0: [115  89 109  80 166 134 168 138 158 130  85 129 194 205 120 155 127 132
  82  51  85  80  57 169  66  80 149 127 108 122 116 118 133  17  80 155
  54 110 107 150 159 137 156 143 143  72 113  90]
1: [141 110 192  99 159 183  12 144 140 124 154  90  75 175 135 184 180 153
 188 149 178 214 115 174 135 143  59  96 147 104 120 165 137 113  79  94
  91 169  98 150 161 130 160 151 135 135  90 136]
2: [115 147  97 183 123  99 106 105 160 171 111 103 209 155 121 124 123  61
 213 132 177 136 150 140 188  81 138 149 134 114 159  99 130 108 124 152
 151 117 142 103 127 213 152 187 150 148  41 143]
3: [221 117  91 230  38  65 189 122 174 240 142 180 125  82 126 132 147 120
 186 123 103 171  71 117 148 118 154 165 112 158 152 162 132 170  99  91
 109 205 213 155 119 125  82 154 111 130 138 101]
4: [146  93 141 115  72 154 146 141 150  94 141 148 110 154 158 156 115 107
 103 167 118  82  88 176 154 169 155 141 175  80 137 148  69 172  83 104
 181 116 164 107 138 108  98 100 158 178 122 114]
5: [109 226 124  93  94 110  97 122 142  15 192  74 106 131 160 136 123  90
  90 212 228 144 152 161 171 167  81 169 122  71  74 130 168 142  99 116
  51 119 124 104 143 173 144  97  93 143 150 107]
6: [135 100 121 125 149 157  83 140 143 165 148 154 136 150 112 118  98 123
  62 107 120 180 137 106 108  72  70 105 133 175 136  98 164 104  90 154
  95  45 105 112 160 170 174 187 184 121  70 165]
7: [ 74 118  93 171 138 126 113 107 104 196  84 119 163 116  96  90 136 106
  90 166 159 154 142  96 119 140 146  87 122 173 131  66 160 154 126  95
 168 113 134 166 143 128 153 186 110 165 130 155]
8: [138 120 111 132 132  75 117 123  90  40 132 161 158 121 159 154 112 107
 128 183 149 109 163 143 182 178  82 157 146  57  77 103 107 135 128 114
 157 156 135 160  82 140 102 128  98 116 141 121]
9: [ 94 178  94 132 107 111 179 107 136 135 132 164 133  57 142 127 136 133
  63 129  77  82 130 183 109 115 185 179 119  82 142 133 107 117 161 135
 121 119 138 105  85 126 101 100 137 101 155 151]
10: [147 147 131 136 103 142 113  89  64 162  80 144 105  70 141 112 174 152
 196 110  98 139 103 161  83 160  90 139 118 122 168 131 139 155 139 150
 121 132  98 112  64 117 138 124 114 125 153  55]
11: [224 151 201 167 142 218 170 157 103 125 101 121  13 110 140 127  75 106
 192 148 255 131 151   3  98 179 224 112 157 186 112 128 123 200  73  93
 162 184 173 113 150 127 179  90  74 220  99  64]
12: [ 98 119 110 130 119  79 116 122 102 108 145  91  86 148 124 154 129 124
  92 195 104 129 169 175 142 130 203  86  95 135 110 132  99 164 107  71
 209  92 156  95 194  33  50  63 118 113 106 101]
13: [ 57 120 144  71  70 126  19 190 126 102 185 114 104 239 165 215 101 126
  55 134 114 150 168 163 105 105  48 102 118  88 109  77 112  93  48 157
 155 113 111 101 232 108 118  35  94 136  83 117]
14: [106  91  76 168 131 133 125 114  70 199  81 131 119  97 110  92 161 117
 119 138 142 159 108 110 117 129 153 107 132 190 141 115 138 152 130 141
 138 128 151 149 162 111 156 158 107 140 142 165]
15: [111 141  99  87 118 117 110 166 117 208  66 114 115  87 102 140 124 131
 146 123 126 176  83 136  78 148 120  46 140 171 196 118  37 102 162 148
 107 102  98 186 109  97 142 142 118 123 167 142]
16: [121  98 129 112 123  96 164 112  93 135 125 122 131 103 106  57 144 126
 115 131 127 140 121 143 130 169 160 130 130 119 148 150 122 177 101 104
 175 121 141 104  96 106 105 128 111 110 157  97]
17: [ 63 100  77  10 192 162  80 115 113  43 112  54 139 144 131 184  96 147
 133 199  62 119  95 161 117 111 170 129 102  88  79 148  76 123  17 165
  55 113 165 113 140 148 182 160 145  65 136 136]
18: [148 184 120 117  95  73 109 133 106  60 192 119 138 113 168 128 105 126
 146 225 169 121 158 130 170 178  78 118 156  88  79  85  75 121 135  90
 169 143 104 150 109 154  77 116 113 149 140  98]
19: [104 146 129  52  46  80 170 127  64 104  69 145 122  67 120  69 233 131
 193 119 129 170 103  94 148 117  96 150  81 118  84 121 120 113 225 209
  92 191 163 128 127 158 115 166 133 112 150 147]
20: [ 93 135 124  79  33  75 188 111  74  99  63 131 121  96 111  34 204  91
 185 204 158 193 109  96 178 134 105 116  48 152  47  90  96 110 210 183
  97 179 153 125 109 171 118 161  77 113 139 119]
21: [ 67 201 136 208 121  79  81 176 111 166 147 177 152 112 112 157 174 133
 118 122 107 125  51 168  38 121   0 135 110 109 109   2 158 129 160 189
 129 136  63 141 188 124 175 127 104 150 176 151]
22: [ 89  90  87 170 124 157 210 140 138 128  79 149 215  97 140 101 110  93
  98 118 158 135  47 166 155 132  73 132 135 115 193 123 162 134 250 173
 131  84 122 144  93 125 163 185 185 100 169 146]
23: [ 74 115 160 179 165 125 151 151 168 123  93 167 125 222 122 205 109  81
 150 104 120  93  97 167 166 155 120 123  69 139 125 122 189 154 182 127
 118 112 109 156 122 112 133 121 168 120  84 164]

[168 118 158 121 158 125  99 100 141 143 118  96 103 113 146 132 146 162
 175 176 133 162 144 153 119 113 188 123 160 119 137 192 132 126  78 144
 111 143 132 148  92 125  91 148 116 117  86 115] -> 16 10
[121 164 130  75 101 158 142 113  86  64 125 151   0 146 174 166 127 194
  46 110  51 192 131 131 119 117 111 161 130 133 104 180 111 154  66 114
 138  78 178 104 220  89  78  68 107  82  87 122] -> 12 4
[150 127 141 113 146 122  83 142 115  77 161 100 164 170 129 133 135 117
 135 124 209 134 147 104 149  78  37 113 123  96  92 112 144  97 168 175
 128 132  90 100 121 142 187 188 115  77 172 128] -> 8 6
[117 172 182 112 144 158  21 127 136 130 173  70 131 224 114 185 126 112
 175 166 195 178 189 144  96 125  91  89 118 119  81 109 126  89  84 117
 112 117  85 130 160 139 157 156 122 121  88 125] -> 1 6
[ 54  45 228 144 113 146  22 174 116 112  95 177  73 159  78 214  70 111
 222  73  65 136  87 213 106 149 155 129 128 103 172 168 117 183 186 138
 162  53 106 125  98 117 119 157 223 105  82 148] -> 23 4
[127 113 106 105 102 116 165 133 108  54 169 163  28 159 182 132 158 121
  77 184  59 132 154 131 141 135 154 160 112 116  94 159  96 169  64  45
 140  87 191 110 207  69  58  31  83 104 118 119] -> 12 4
[137 147  92 132 206 143 119 107 141  98 103 104 168 167 167 161 147 153
  77  82 111  89 177 146  97  75 130 149 120 135 106 115 159  40 120 142
  78 143  69 122 145 168 158  83 126 128 152 171] -> 0 9
[102 172  67 136  82  93  98 120 117 183 177  94 148  90 100 144 159 118
  92 177  87  77 152 201  87 131 196 150 152 102 131 153  82 108 159 130
 164 141 134 122 133  98  93  85 120 132 175  95] -> 9 16
[123 122 188  29 119 133 111 137 126  76 177  57  38 208 153 155  85  78
 231 243 129 201  82 150 128  65 255   0 117 171 137 163  81 211  45 127
 125  88  72 110 106  67  67 118 117 127  28 130] -> 12 4
[162 129 157  72 181 134 140 128 122 100 206  27 125 181 120  96 142 109
 118 108 127 138 137  99 113   6 124  73 198  70 160 199 131 114 101 217
  99 121 119  55 181 100 150 134 152  76  45 171] -> 6 1
[ 90 144 141 115 172 178  59 101 118 117 129  84 135 175 108 157 146 143
 111  95 169 147 144 168  94 155  92 108 152 103 146 116 147 134  95 140
 147 155 103  87 155 116 177 109 119 140 124 116] -> 1 16
[ 89 202 168  76 152 132   0  84  66 102 147  28  99 148 140 127 166 159
 175 145 186 204 255 161  84 135 143 127 151  93  84 127 148 112  59 135
 183 141 117 120 109  99 119 153  56 129  64  97] -> 1 18
[159 113 164  80 159 173  77 110  97  45 140 140  13  90 155 178 123 212
 129 129 139 185 132 164 120  94  75 181 169  92 140 179 130 118  79 180
  72  80 111 133 138 155 112 114 120  87 112 120] -> 1 10
[197 115 157  85  67 203 181 180 132 208 111 191 159  99 125  68 104 171
  93  51  56  69 154  62  66  96 133 145 155 214 149 125 129  63 163 149
  96  62  52 124  88 171 120 110 187 152 113 144] -> 6 9
[ 74 127 131  82  27   0 125 159 123 156 152  56 221  80  68  68 218  40
 192 255 174 116 164 116 196 108 202  26  80 129  38  91  34 115 224  68
 216 196 184 156 101 124  67 152 136 162 158 116] -> 20 18
[149 160  72 118 110 144 151 145 154 119 153 150 128 100 144 131 168 149
  79 121  50 101 117 189 103  59 143 190 140  67 128 177 120  67 124 182
  83 100 118 121 116 159 144 106 145 100 134 134] -> 9 0
[136  58 117 158 143 213 130 137 135 155  84 151  84 103 127  97 142 158
  69 119 148 166  81  68 120 141  82 114 156 175 123 122 159 128  97 161
 122 122 134 160 177 159 166 170 119 167 147 150] -> 14 6
[193 175 190 186 164 181 147 148 102  86 106 137  41 115 132 138  80 102
 195 153 246 165 137  30 116 195 174 139 132 173 118  80 144 216  88 113
 170 173 162 101 128 126 191  59  65 220  82  80] -> 11 16
[174 199 113 111 111 138 149 146 163  82 148 170 146 108 141 168 126 153
 120  94 115  99 158 148 117  95  94 186 144 102 136 172  91  63 184 143
  98 108 100 145 101 139 144 112 141  87 177 121] -> 9 8
